Rows are one point carried round by a steady rotation, each followed by how many ticks it has turned.
The counts run from 0 to 375.
[ -3  -8  -5   6 -38   6   4 -48  18 -11  -7   2 -12  -2   9 -14   2  -1
  24   6  18 -20  12   9   3 -38 -23  26 -11  15  10  20  11 -22   8  -4
   3 -10  10   2   2 -41  25 -10   8 -17  -5  -5  -7  -1 -22 -24 -17 -22
  27   4  33  30  15   4  17 -11  26   5 -33  26  -7   4  -3  -4   5  -2
  -7  27  -4] -> 31
[-16 -16  -6  -8  -6  25  -3  30  32 -17 -17  -3  16 -27 -33 -15  -8  -5
  10 -10  21  13  -8   7   8  -4 -23  20 -33   8  11  11  26 -41  -4 -33
  18 -11  13   3   9  21  -5  -2   2  32  -3   5  -8 -17  11  -3  -9 -11
   5 -13  33  -1  -4 -27   5 -31  -9  13   8 -17 -14  16   4  19  -8  28
   9  -8   3] -> 354
[-16 -10   7  18   6   6  10  16   2  -7  -7  11  18   5  10 -26 -10 -36
 -11  12  40  24 -30  26  18   8 -13 -25  -4 -17  12  -7   9 -22 -14  -7
  39   3 -19  25 -14  -8 -27  13  -8   5 -30   0  -4  -8 -17  32   6 -13
  23  18  27   9  -2  -2 -24 -12  -5  25  10 -20  -5 -11  18  21  -3 -10
 -28  -2  -5] -> 75
[-19  13   3  -7  17  10  -9  19  10 -26  -5  -9 -12   0 -11   1  14 -26
  -6   7 -23  -1   9   0  10  -1 -11  29   1  17  23   8  -1 -43 -13  33
  31  -3  32  23  11 -14  -5 -20  24  -5 -13  -8 -23  22  17  -2 -25 -30
   2 -15  12  15  13  -6 -22   8   5 -17 -29  16  -6 -23  -6  30   4   6
  -1 -28  10] -> 178
[ 11   2 -12  29   5   8   5 -30  13   3  -6   8 -30 -10  24 -24 -12  -4
   7  18  15   4   1  16  40 -19   2  36   8   3   0   9  -6 -28 -40  21
  16  18  14  25  24 -22  16 -15  -3  -5 -30   2  -4  -5 -27 -10 -10  -2
  -1  19  -5   7  14   5  34   7  -6 -21  -6   9  14  -4  -6  19  -1  16
 -14   0   8] -> 55
[  2   0   4   6 -35  20  11 -19   6  -8  -2  -4 -18  12 -31 -31 -23   4
  19   9  -2  -9   5   7 -12 -24  -8  36  19   2 -11   4 -20 -26  -1  -3
  -3 -12  13 -13  -2   0  10 -23  10 -40  14   6  -2 -17  -6  15 -20 -38
  23  38   3 -19 -10  -9  27  -3  26   8 -19  44 -23   6   0  -5  11 -13
   0 -11  -6] -> 322
[ 16  -6  20  25   0   6 -11   5   5  13  23   6 -22   3 -17 -34 -32  13
  -4  23 -24  41  -7  -8  -1  -3  -2 -24  38   4   0 -32 -15  -7 -11  16
  -2   6  16   1  12   9 -25   9  11 -29  13  17   2 -12  12   2   4 -18
   2  49 -22 -23  10  12   3  -5 -24  -8  -7   0 -16  13  11  -8 -24  18
  -1 -27  15] -> 107
[ -5  -7   6  10  -2  -2  -2   2  18  -4   7   5 -27  -1  12  -7   5 -22
 -10  27  27  -7  14  -2  18  -1 -30  -1  14  23  27  25  -2  -6 -37   9
  17  -1  17  24  16 -27  -4   0  -7  11 -19  12 -18  20 -22  18   9 -29
  26 -11  -1  27  28  13 -15  -3   5  -1 -32  25   1  -7  17  22  -2  -9
 -49 -27   2] -> 47
[  5  -3  -9  63 -36   4 -25  -9 -11 -11 -11  -4 -33 -12  15 -23 -19   7
  12   5   1   4 -14   6   7 -13 -12   3  11  16 -19   3   4  -6 -14  33
   1   4   1  -7   5  -6  -2  17  -1  -5  10  24  17  -6  -4 -19  -7 -12
  -2  11  18   2  14   3   7  -4 -22   2 -14 -18 -32  33  34   7 -11  27
 -28  -4  28] -> 226
[ -1 -16   0  26   9  19  -1 -27   2   5   2  17   3   0 -15 -25   3   5
   8   8  15  19 -21   5 -16 -11 -17  -5  -7  -3  35 -11   4 -22  -3  -3
  12   5  -8  30  26 -39   5  12   4   9 -20 -24  12  -5 -15 -28   9  13
  -2  19  30  43  30  15  -5 -21 -23  -6 -37 -17 -26 -14  13 -11   0  13
 -11  36   4] -> 245
[  1 -18 -15  11  -8  12  10   7   2 -17 -15   7 -12  -8 -34 -30  -8  19
  -4  33  -7   3   5   4 -11   3 -17  32  -2  21 -22 -11 -20 -28 -25  23
   2   4  26 -17  35   3   0 -18   4 -34  14   8  14 -32   6  18 -11 -15
   2  37 -10  -9  18  -5  26   9 -16 -14 -37  13  -6 -16   8   3   6  -2
   5 -32  10] -> 334
[ 14  28  20  10  -3   9  -1 -24  23   0  25   6   0   8  -8 -21 -35  -5
   9  18 -16  26 -14  18  40 -11  -4  -8  -4  -7 -25 -26  -8 -20   5  19
  18  10  14   8  -2   5  -3  -9   8 -51 -20  -3 -13 -19   6 -23  -3 -11
  24  18  -5 -24  -3 -18  24 -13   4  14  18  20   2 -25 -10   5   1  17
  28  -2   6] -> 293
[  5   1  22 -29  17  -8 -17 -10  27   1  21  17   1 -34 -36 -22 -19  17
  29  20  -1   9  -6   3  -4   0 -24 -14  -9   4  -3  -8   1  -5  -7 -16
   2  -2  19 -10  10 -17  22 -34  30 -20  12  23 -21 -33   3  18  38  -8
   5   1  18   3  16  -3  -5  14  -6  17 -21  16  -7 -15 -19 -21  13   7
  31 -11  -8] -> 144
[  4  12 -13  49 -23  10   7 -28   2  -9  -7   3  -9  -3  19 -30 -26  -9
   2   8  30  20 -22  33  41 -10  -1  -1  -7  -5 -29 -11   2 -33 -19  27
  31  15  12   6  -1 -15   9  12 -13 -25 -26  -8   5 -27 -20   3 -13  -4
   6  19  17   5   4  -5  26 -14   0   9  20 -14  -6  -1  16  15  12   5
  -5  15   1] -> 67
[-19  -6  -1  14 -24 -14   0  -4  18 -14 -10 -14  -5  -7  23 -14  -5  -1
   8  29 -24 -14   1  15  18 -40  -1  22   2   8  -2  13  25 -11  26   0
  14 -22 -12   2  -5  17  -4 -14  26 -12   0   8  -5  -3  18 -37 -22 -17
  22  12   2   0  23 -30  -2 -31  -9  16 -21   1   9  14 -11   9 -11  37
  34  -4  21] -> 3
[  4 -12   4  -2   1  29  22  19  -3   7   4  26  19  14 -23 -28 -10 -29
 -10  -5  27  45  -5  -2 -12  -2   8  -5   2 -17  33  -5   1 -23   5 -24
   1   9 -33  35  -9  -5 -28  -2   5  19 -21   7  -1   0 -22  15 -12 -11
   3  40  27  13 -13  -1 -17  -1 -10 -18   1 -23   6  -1  13   0 -13   3
 -37   5  -9] -> 87
[ 19   6   9  24 -25   9   5  -5 -15   6   0  14  -3   4   2 -41 -34 -12
  10   0  13  34  -7  12   3 -18  23 -13  12 -18   0  -9  -1 -11   6 -20
   0  11 -27  15 -25  15 -21  -5   8  -2   1  38   8 -13 -29  16  -3  -3
   1  58  14 -19 -16  -2 -11  12  -8   3  19 -22  -3  34   3 -11  -6  -3
 -16  -3  -8] -> 93
[ 27  24  10   7 -19   3 -25  -1  11 -14  22 -15 -24 -19 -12 -21 -19  -8
  17   1 -20   7  25 -10  21 -13 -14  12  10  38 -15  15   6 -21   7  13
  -9 -14  41 -15  -4  24  10 -24  29 -12  12  31 -28  -1   4  -7 -16 -17
  -2  -3  -2   0  11 -12   1  12  24  -8   3  24  -2  19  -4   2  10  17
   5 -45   0] -> 160
[ 15  14   8  11 -26   1 -34 -21  17 -23   9  24  -7 -25 -19  -3   4  -6
  16  -5  14 -12  11  -7  -7 -12 -21   0 -30  12  -6   6   7 -10  -6  27
   1  21   9  -7  -2 -39   1  -6  11 -20   1  30  -9   8 -14 -28  20 -12
  22 -22  49  31   0  -8 -11  23  -5  -1 -34   6  -3 -15  12  -8   1  15
 -17  20   4] -> 24
[-11  16 -11  14   3 -11 -12   0   1 -24  -4   6 -13 -22  -5 -14   3  -7
   2  19 -13  -5   3  10  30  -2  -5  12  -3  22 -42  -8  -2 -25 -18  47
  26   3  41  -2   9  -2  19 -19  24 -49   8  10 -17 -19  18  15  -6 -18
  -2  -6   9   6  29 -20  -7  21   3  -6 -24   8  -3 -18   2  15  20   2
  12 -28  12] -> 173
[-42   4   0 -20  22   7   9   7   9 -12 -11  11  -5 -13 -18  -8   8 -19
   3  13   8 -14 -11  10  29  -8 -14  34  -9 -18   5  12   3 -38 -28  24
  26   0   4  30   0 -24  16 -37  14 -14 -14 -13 -15  -3   4   2  -5 -27
   0 -25  32  14  12 -27  -3  -4  -1   4 -31  11  -2 -22 -10  24   9  10
  10 -11  -2] -> 180
[ -3  26  34   4   0  20 -17 -11   6  14  36   4 -17  17 -30 -27  -6 -29
  -4   7 -16  15   4  -3  32 -14   3 -11  28  -3  21  15 -11 -14  -1   7
  13 -15   4  47  -3   4  -7 -11   8 -14 -25  -3 -20  30   3 -38 -10 -17
  13  16 -15   7   1 -14 -10 -26  16   2   4  21  -5 -10  -5  14  14   9
 -19 -14  -7] -> 285
[  1 -30 -17   7 -12   4  13  26  10 -13 -17  21   3 -16  19  -4 -12   2
  -2  20  32  17  -3  -5  -4  -2 -12  18  -7  -1 -13  -2   7  -9 -11  11
  -4  22 -26  -3   3 -11 -15 -24  16   9   5  36   5 -15 -27  17  -1 -11
 -10   6  40   5  12 -17   5  31 -34 -26 -20 -20  21   6  12  -1 -31  23
 -16  -6  21] -> 211
[-12  20  19  17 -15  12  -8 -13  -8 -11  15  -4   5  21 -28 -27  -6 -25
  -8  13 -26  11  -7  15   6  -1  -9 -16   8   3   4 -16  -9 -22  12  20
  28 -12   9  16  -8   4 -18   4   6 -47 -11 -12 -11  10  13  -5 -22 -27
  35  34  -6   2   6  -4 -19 -16  21  11 -16  28 -15 -39   4  15  15 -23
  -2 -14  -8] -> 297
[ 21  -5  26  11  11  18 -25   3  21   2  15  12  11 -13 -13 -17 -11 -18
  14  -8  26  28  -5  -1  -3   0 -18 -21 -15   8  49   7  20  -4   4 -25
   9   6 -17  26   7  -7 -29  11   7  44 -24  20 -14   9 -22 -25  22   8
   6   3  28  28   4  12 -21  -5 -24   5   4 -18  -7   1   8  -1 -10  34
 -26  13   6] -> 248
[  7  -6   6 -38  13  13  11  -7  25   6   9   2   6 -10 -25 -24  -4   2
  22  14  -6  11  10  -8  -5 -20 -18  23  -3  21  20  23   7 -26  17 -31
  -8 -15   6  22  21   2  24 -47  36   2  -7   2 -29 -10  -8  -3  -9   0
  -3  23   2  14  27 -12   8   6  15 -13 -26  31  10  -9 -33 -14  10  13
  27 -11 -13] -> 151
[ -2  -4  13 -32   8  23  20 -15  19  -2   5  17   4  13 -39 -20 -16 -10
  13  16   4   5  -1   4  -8 -19  -4  31   0 -19  27  -5 -20 -34  -4 -17
   2   8  -9  19   3 -17  -2 -46  14 -22 -15  -3 -14  -5  -9   0  -8 -24
  20  29  12 -10 -14 -10  17   6   9  -2 -21  40   3 -31 -23  -4   7  -8
  18   7  -5] -> 311
[ 11  17  26   5  20 -13 -11  -5   2  20  22  28  -5  -9  10 -35 -13 -22
   3  34   6  20   1   4  41  -8   4 -27   8  -3  -1  12   6  12  -2 -12
   6   7 -20  41  -6  16 -14 -25  17  -5 -28  43 -15   6 -23  -7  38   5
   6  24  -9   4  19 -14 -14  10 -10  -1   6  -6  30  -7  -8  -6   7  21
  -8 -21  -6] -> 277
[-19 -23 -10   5 -15   2   5  14   1 -11  -6  27 -16 -12  -1  -4  -3   2
  -6  12  34  -1  -2  -9 -13   2 -18  12  11 -13 -14  -3  -5  -7 -27  29
  -8  12  -9   2   9 -38   8 -14  16 -20  11  15  15 -15 -22  29   9 -32
  -6  -8  47  16  12  -2  -9  13 -21 -13 -43 -10 -13   9  29  -2 -19   1
 -33   8  16] -> 209
[ 14 -12 -10 -13  11  -1   6  13  21  -6  -9  19  12 -42   1 -20 -15   8
  14   8  21  26   5  -2  -1 -11  -1   6 -15   8  -3 -15  21 -22  -7 -14
  17  13  20  -2  11 -20  15 -15  24  13  11  14 -14 -45  -6  29   4   3
 -13   1  43  15  21  -3  -9  18 -27 -25  -8 -32  16  22  -2 -17 -17  31
  21   7   4] -> 371
[ -7  -2   9  -2 -14  -1 -19  -7  25 -21  -3  18   7 -23   3  -2  15 -28
  14   3  10 -17  -2   4  -7 -12 -16   5 -37   7  29  19  21  -5  -4 -11
  17   3 -14  14 -14 -16 -15 -15  15   9 -10  45 -19  26  -8 -20  14 -19
  40 -15  40  36  -2 -11 -29  13  -6  12 -35   8   6 -11  -3   9  -6   7
  -7   4   4] -> 22
[ 14   4  23  10 -15   0 -16 -16  10  13  43  16  -6   1 -11 -25 -23  -8
   4   6  29  30  -1  -2   5  -5 -29 -48  19   3 -10  -1   5  11   8   1
  -8 -12   1   8   3 -21   7  21  13 -19   0   0  -8 -18 -19   2  25   0
   7   4  24  25  25   5 -18 -21   8  19  -3  -3 -20   6  27 -26   4   6
 -33  15 -12] -> 262
[ 31   1   4  36 -30  24   0 -15 -24   5  13   7 -14  21 -21 -40 -28 -10
  -1  -7  -7  38   5   0 -15 -19  12  -3  35   0  -2 -16 -18 -22  10   3
 -13   2  -1  -2  -7  -2  -7  10   9 -28   8   6   5 -11 -12   4 -23 -11
  -4  58  11  -4  -5  11   1   5   0 -19   2  -4 -20  27  11 -10 -12   0
 -28   2  -2] -> 95
[ -9 -24  -6 -14  12   6  10   5  28 -10  -7  -7  -3 -11 -14 -18  -6  13
  13  15  10  14  -5   7 -11 -15 -24  22   3   8  28  -8  15 -46 -13 -12
  30 -15  44   0  22 -29  20   2  15   3   8 -29 -15 -33  16  27 -18 -22
   3   4  28  12  23  15  -7 -29 -13  -9 -19  -3 -22  17   3   7  -9   5
  26  10   6] -> 364
[-32 -33  -4  27  -1  -1   3   5  19   4  -8   9   2 -14  16 -13  -7   2
  -3  22  31   3 -41  17   8  -8 -31 -12  -5  -7  11   2  13  -5 -15  -2
  14 -11 -23  16  19 -15  -1  13  -2   2 -11  -8  20 -16  -4 -11  13  -3
   9   1  22  13  29 -11   6 -42 -38  26 -26 -20 -29   0  26   9  -9  24
 -13  13  19] -> 234
[ 20 -12  -8  31 -15  -1 -10  15   5 -19 -13  -3 -25  -3  25 -11 -15  -2
   6   4   4  15  10 -11 -14 -11  -1  21  13  12  14   6  -4 -17 -27  22
  -2  25  -2  -5   7 -12 -24 -14  24  16   7  41   0   6 -15   8 -15 -28
  -4  13  17  -1  -2  11 -13  39 -29 -32 -18  -6   8  20  17   6 -40  28
 -28 -15  30] -> 213
[ 29   3   9  -4 -25  21   3  -1  17 -21   3   0   3  -4 -15 -28 -33  -9
  15   3   9  15  15   4  -2  -6   0  24 -11   8  -5   3  -9 -22   8 -16
  -9   9  -9 -17 -12  27 -22 -32  19  -3   2  57 -11  -3 -10  13 -15 -29
  20  32   7 -30 -30 -17  19  27  15   4   9  31  15   2 -13   1 -10   6
  -1 -26  -3] -> 319
[ 22  38  20  31  -2  -6 -26 -21 -19   7  24  26 -26  -8 -13 -43  -8 -18
   2  20 -22  21  11   0  21 -11  14 -21  18   6  -9  -3  -7   2  -2  27
   5   9   6  29  -4  10  -6 -10  15 -28 -16  31  -6  11 -13 -18  19   1
   4  35 -10  11  24  -5 -12  17   3 -12  -9  -1  10  -4  -1  -7  18  14
 -17 -19  -5] -> 279
[-18  -2  12 -22  -2  15  23  -1  17  -1  19  21  28  19 -37 -10  -7 -21
 -11  19  -2  20 -14  10   9   5 -17 -15 -18  -6 -11 -24  -9 -13  10  11
  17   0  -2  21   2 -10  -7  -8   9 -47 -17 -24 -10 -11   4  -4  -8 -14
  30  22  13   6   6 -27   5 -26  12   6 -18  30  -2 -55   0   6   4  -8
   9   3 -11] -> 299
[ 28  -4   9   5 -13  -2   8  -9  24   7  33  18  11 -11  13 -24 -32  -4
   4  21  31  44  -6   7  19  -2 -23 -40   3   4 -21 -12  13  14  19  -9
  -4  -4 -13   8  11  -4   5  10  19 -14 -10  11 -13 -32 -30   7  17  14
   9  17  13  21  32  -5   7 -10  -6   6  18 -14  16  -5   8 -30  -7  20
  -6   8  -4] -> 264
